Rows swapped in pairs by one turn or mirror: which row each one swaps with:
The rows were stretched afterwards, more along some directions than others.
komi: [-13 -25   7   4   8   0 -11   2  -5 -10  -5  10 -13   0 -24 -30   3 -15]
ful: [  7 -20   3   1 -17  -3  11   3 -25   4   7  20   7  -2  -9   0 -12 -21]
guvu: [  4   4  -8  -9   7  12 -19   0  25  -4 -16  28 -17  17  11  -3  -3  -6]
Vodo: [ 15 -18 -40   6  -6  16  15 -13   5 -15  -3  -6  -7  -6   3   0 -11  17]
fep: [ -2 -22 -10  -3 -18  -8   3   9  -8 -13 -10  12  -9  27   8   0  -2  -3]
zinog: [ -6 -15 -15  10  -6   9  -1  -3  18 -14  16 -33  -4  -6  10  -5 -12   3]
Kikom: [  9   2 -21 -15   9  15 -21  -7  33 -17 -10  23 -16  14  15 -10  -4  -6]
Molo: [-21   0 -24  -5  -6  16 -32   3  38   7   3 -16  -4  -4 -14   0  11   0]
tipa: [  1  -4  -8  -9 -16  10   7 -18   2  -6  39 -20  11 -21   0   5 -21  -2]
lileb: [ -5   6  17  -8  -5  -5 -16  -6  15 -16  -6  13 -32  -1 -20  -4  -5  -3]
giba: [  9 -15   3  -1 -17  -7  17   0 -22  -3   7  23   4  -4  -6   4 -17 -15]
padu: [-17 -14   7   4   3   3 -15  11   1 -17  -9  27 -12  10 -25 -32   5 -25]
guvo: [ 12 -18  -1   5 -21   0  21  -3 -14 -10  15 -21  -9   2  -3  -3 -32  -6]
ven: [ -2  -1  -5 -21  -2 -15  17   4 -10  -5  -6  12  -6   3  -6   0 -23  10]
Giduz: [ -2 -14  -8   7 -12  16 -16   6  -1   7   5  -3   5  -1 -12   5   4 -22]
novot: [ -4 -19   6  15 -13   5  25  17 -22  13 -14 -22   7  -1  -4   4  -3  -7]
Ved: [-11 -20 -14  17 -20  23  14  -5  -6 -16  -6 -20  -5  -9   5  -3  16   8]
bamim: [ 11 -17   2   4 -18   5   5  -2 -15  11   9   8   2  -5 -13   1  -5 -23]
Duta: [ -4  -9   2  14  -2   5 -15   2  -1 -32  -5  -6 -33 -21 -22 -19  10   1]
piv: [ 15 -12 -39 -15   2  19 -12 -15  18  -5 -15  -7 -12  -4   0  -7   5  18]
Sur: [ 15  -6 -30 -31  -2  11 -12 -22  25 -17  -2 -13 -19  -9 -10 -18   2   9]
lat: [ 15  22 -29 -21  -4  23 -18 -27  47 -19  12 -22 -14 -14  10  -5 -13  12]
Zafet: [ -3 -20 -31  18  -5   4   4  -6  -2 -18   1 -14  -9   7  13  10   3  16]
nole: [ -1  17 -13 -18   6  23 -34 -19  31 -34   2  11 -30 -18  -4 -13   8  12]
zafim: [ -1   6 -10 -11 -13  15  -5 -18  19  -7  35 -26   5 -16   6   3 -16   3]
lobod: [  0  15   7 -26  -9   5 -12  -3   8 -19  -1   2 -13 -24 -27  -6 -13   1]
basib: [  0   8 -26 -20  -1 -11  14  -3   8  -5   2  -7  -6  -6 -11   7 -25  16]
gev: [  2  12  14 -11 -12   1  -9  -3 -11  -6   2   5 -11 -18 -17  -6  -9  -3]
pafev: [  0   5  18 -13 -10 -17  -8  -9   7 -23   0   2 -40  -8 -27  -4  -5  -1]
Figak: [  7   1 -21 -18  12  19 -29  -6  35 -13  -9  21 -10  14  12 -14   0 -10]
roker: [ -2  -3 -16  -2  11  10 -28  -3  12 -28 -15  27 -12   2   5 -18  13  -4]
lusu: [  5   2 -16 -20  -1  32 -33 -18  32 -33   4   4 -31 -13  -1  -8   6  16]
rete: [ -1  18  -3 -12  -3  18 -27 -17  19 -31   6   6 -30 -27 -16 -12   8  10]
rateg: [ -2 -11 -16   4  -2  29 -31   7  11 -13 -18   0 -25   1 -13 -23  11  -3]
venuk: [ 11 -12   7 -17   2 -18  22  -2 -19   1  -6   9  -7   5  -9  -6 -31   1]
Dif: [-17   3  12   8  12   5   5   8  -3 -21  -5  -8 -16   1 -16 -28   0 -22]
Zit: [  4 -28  14  -9   8   0  -1   7 -23   0 -14  10  -6  15  -5 -20 -10 -11]
doz: [  2   0   4 -10   0   7 -12  -5  24 -16  -9  22 -22   7  -4  -6 -15  -9]
nusa: [ 11  19 -22 -36  -5  18 -18 -22  48 -23  10 -25  -9 -12   2  -1 -20  12]
ziro: [  7   1   2  -4   8  11   1  -2  20 -20 -29  -7 -33  -4 -12 -23   3  -2]
dige: [  4 -12 -10   0  -5  -7  14 -11  -2 -16  17   7  11   0  11  -3 -23 -10]
bafo: [ -8  -9 -11  -4   1  -1 -12  12  10 -15  -8  20 -16  13 -27 -31   1 -26]
buda: [ 13 -11 -41 -16   3  24 -11 -16  21  -6  -9 -12  -6  -5   1  -8   1  14]
mogut: [ -3 -19 -20  13 -14   6   0   0  -3 -19   2  -4  -3  19  12   4   4  -1]
vus: [ 10 -12   9 -18   0 -14  22  -3 -23  -5  -8  11  -9   2  -9  -5 -29   3]
Zivo: [-12  -2 -16   4  -9  18 -29   0  24   9   7 -18  -2  -4 -16   4  11  -9]
bik: [ 10  -7  -9 -42  -2   1 -18 -18  18 -13 -14  -4 -25  -7 -16 -19   1  12]
bekin: [  0 -12  -3  -7 -16  13   8  -8  -3  -4  39 -16   7 -19 -12   3 -26  -8]

basib is swapped with bik
padu is swapped with mogut
Ved is swapped with Dif
vus is swapped with buda
bamim is swapped with guvu

